[149 109 145 115 106 127 148]
The entry just left of the centre entry -> 145
Which number is the fifth entry?
A: 106
Which number is the entry just left of 148?
A: 127

a =
[[127 128 127 128 129]
 [119 135 126 126 117]
 [140 115 117 115 154]
 [113 109 141 135 118]
 [133 114 133 124 150]
 [122 138 123 117 119]
 [120 140 125 130 110]
 [108 135 133 149 110]
 [142 144 117 119 137]
 [121 141 122 108 121]]
Rows and columns are numbered from 1.
The entry at row 2, column 1 is 119
The top-right entry: 129
The bottom-right entry is 121
The entry directly above 144 -> 135
Give the entry in the top-left corner.
Answer: 127
Give the entry at row 1, column 3.
Answer: 127
Give the entry just left of 114.
Answer: 133
Give the entry at row 3, column 1.
Answer: 140
Give the entry directly below the largest entry.
Answer: 118
The entry in row 2 and column 2: 135
The entry directly above 123 -> 133
Give the entry in the bottom-left corner.
Answer: 121
Give the entry in row 1 and column 2.
Answer: 128
